Each path below is one point turned by a fixed rotation once a step. After each direction that follows a path, write how fast that rotation turns it, in degrees per step (0 if it stays still).
Each turn is a multiple of 5 degrees from 10 to 175, or 0.
Each row of a path follows its step; steps can be skipped.
path 1
step 0: [  9 -23 -13  35   9   2   3   4 -13  41  -2   9  -4  37  20   4   6  23
  -7 -18  23  -8   8 -11 -19   2  -2   5  -5  34  12  17  -9   2  -8 -24
 -12  31  10 -19  -4  -1 -36 -12 -15 -12 -31 -14  13  14  11  29 -25   6
  -9   0 -13  19   2  23  -1 -17 -16 -13   4  -5]
step 3: [-22 -16  -6  10  -7  12  -5  -5 -16  14  10   7   3  14  -5   9   9 -12
 -19   2  -3   1 -30  -3  10 -16 -21   8  24  17   0  17  -8 -18  -2  48
  -6  17  -2 -22 -11 -28 -27   9  -7 -38  -6  17  19  -2 -14  36  -8   9
   9  -6 -34  -1  22  20  29  -6  -2  18  18  10]
step 7: [-27 -39 -43  31   9  25  -4  -2 -15  32  -4 -15  -6  -2  18  11  -6   7
 -11  20   2  -5 -14 -14  -4  27  -1 -24  13  17  -9  -9 -16   3   7  10
 -22  -4 -10   5  -8   3   5  -1  -8  -8 -18  19   0 -18  -2  12   3  43
 -11  -9 -39  -9   7 -10  27  13  -3  10 -15 -15]
step 8: [-21 -32 -17   5  -5   2   9 -10 -33  11   9   7 -11  15  19  27   0  11
 -13   1  29  27  -3 -18 -29  33  14  24   1  20   3  13  -1   8  38 -17
   4  23 -36  -8   9 -11  -9 -24  -4  -9   0  -1   9   3 -20  12 -17  -7
  -1   8 -12   7  11  20  28   6  -1 -20  15  -7]
step 11: [ -6  -3  -1  29   4  12 -30 -16  -6  23  17  -5  -3   6  10 -15 -14  -3
 -43  -1  26  -8 -31 -12  10  -1 -16   3  12  21  12  32   5  19   5  26
  -8  10 -14 -27  -3  15   3   4   0   9   1  23  -2  -5 -21   6 -21   6
 -23 -33 -10   8  12  11  37 -21 -30   3  -2   7]
step 12: [-28 -12 -12   3 -18  12  19 -15 -13  24  24  -8   0   5  10  14   3 -11
  -4   9  16   3 -27  -3  29   8   2   5  19  24   7   8 -11   6  12  -5
  -5  19  21 -28   3 -28 -53  17 -26 -32 -19  31   7  -4  -9  -1 -23   2
  13   0  -7  13  22  12  12 -19  -2   9  18  10]
step 23: [ -8 -17  -5  27 -20  36  -6 -16 -25  11  20  17   5 -10  -6  -3 -24   8
 -14  17   0  31 -23  -8 -21  33  21   1  13   3   1   8  -1  20 -17  13
   9  35   0 -18 -19 -13  23  12 -21 -13  -1  18  -2   0   4 -10 -12   1
  -7 -30 -11   1  -3   2  32  23   3  17  12 -30]
step 24: [-55 -39 -17  17  15   0   5  -3   0   1  -4  11 -13  20  -9  19   0 -15
  -5  17  15   8 -16 -22 -13   7   0 -12  -2  -4   5  24   5  -5  -6  33
  -4  23  -2  -8  -2   3 -20   0   7  -9 -26  23  23  -5 -20  40  -5  -6
  -7  -1 -22   3   0   7  33   6  13  30  25   7]
step 26: [ -4  -7 -22  42 -17  -4 -23   7 -30  22  -3 -16 -14  13   7   0 -12   6
 -16 -17  16  11  -6 -33 -39  20   5  18  19  20   8  18 -24   8  28  -2
  -2   0  26 -18  -1  -9   0 -15 -14  12 -22  -2 -24  14  -8  19  -1 -30
 -15 -13  21   3   1  21  11  -1   2 -22 -12  -1]
step 36: [-11 -36  -4  11   5  11 -15  19 -23  20 -16   7  -7 -12   2 -38   7  11
 -30   6  30  -7 -29 -11 -17   4 -10 -14   6   5   1  30  -8  11  -9  12
   3  22  19 -21 -16   8 -14   8   2  10 -20  12  -3  -9  18  12 -25   1
 -10 -16 -28   4  13 -14  29 -12 -21  15 -23  26]
Speeds:
[  3   6   2  -1   4  -4  -2   2   5  -4  -4   4   2   5  -2   5  -3   1
  -7   6   5  -4   1   3   3   6  -3  -5   0   3   7   1   4   4  -3   1
  -3   5   3   2  -1   9  -5   0   2   5  -1  -7  -3   0   4  -1  -3  10
 -14   1  -2   5  -1  -3   2   0  -3   0  -2  -3] : 160
[ 3  7  9  3 -6  0 -2 -2 -2  1  3 -5  0  5 -2 -1 -6  2 -6 -3  1  4  6 -3
 -4  6  0 11  0  5 -8 -1  3 -2 -3  4 -1  5 -2 -3 -3 -4  2  3  4 -1  1 -1
 -1 -5  0  2  4  6  4  0 -4  4 -6  0 -5 -7 -6 -4  8 -1] : 125
[  2  -3  -1  -3  -5   7   2   9   2  -1   1  -8   2   6   3   5   0   6
   0  -1  -1   5  -5   1   0  -7   0   2 -12  -1  -1   7   4  -2  -3  -2
 -11  -6   4   0  -2  -2  -3   0  -4   5   2   3  -1  -6  -1  -1   3   4
  -3   7  -4  -3   3  -3  -4   5   0   7   0   0] : 120
[  3   0  -1   0  -1   1  -2   1   5   7   8   3  -1   2   0 -10   0   4
   7   3  -7  -2  -2  -1   1  -1   1   2   4   5  -1   4   6  -5  -3   9
   0  -1  -7   7  -1  -4  -1  -5  -1   3   2  -1  -1  -5   3   0 -13   3
   0  -2   6  -3  -1  -3   1   4  -4  -1  -4  -9] : 175
[ -2  -5  -1   5  -4   0   4  -1  -2  -1   4   2  -5   3  -4  -7  -1  -5
   2   1   0   2   4  -7  -5   5   2  -5  -7  -6   5  -1  -3  -3   0   0
  -4   3   3  10   3   6   2  -5   3  -5  -3   5 -10  -5   6   0   4   2
   0   8  -4  -3  -3   1   4   5   1  -8   4  -1] : 40
[ -3   3   2  -6   2   3   1   5  -1   4  -6   8  -6   2  -6  -6   4  -4
  10  -2   6   0  -2  -4   1  -3   1  -1  -7   5   1   4   0  -1  -5   4
   1   7   7  -8  -4   2 -10   4   2  -7  -1  -4   1  -3  -2   5   0  -1
   8   4   2   6   0  -2   0  -2  -1   3  -1  -1] : 120
[  6   4  -1  -1  10   4  -4  -2   1  -4   0  -5   0   5   0   0   4   3
   1   2  -3   3  -1   2  -2   4  -7   4   0  -2   7  -3   0  -2  -1  10
   0  -3   0  -5  -2  -4  -4  -5   0   0   1   7 -11   1  -3   7   1 -11
  -3   5   4   1   6   3   2  -4  -4  -5   0   6] : 45
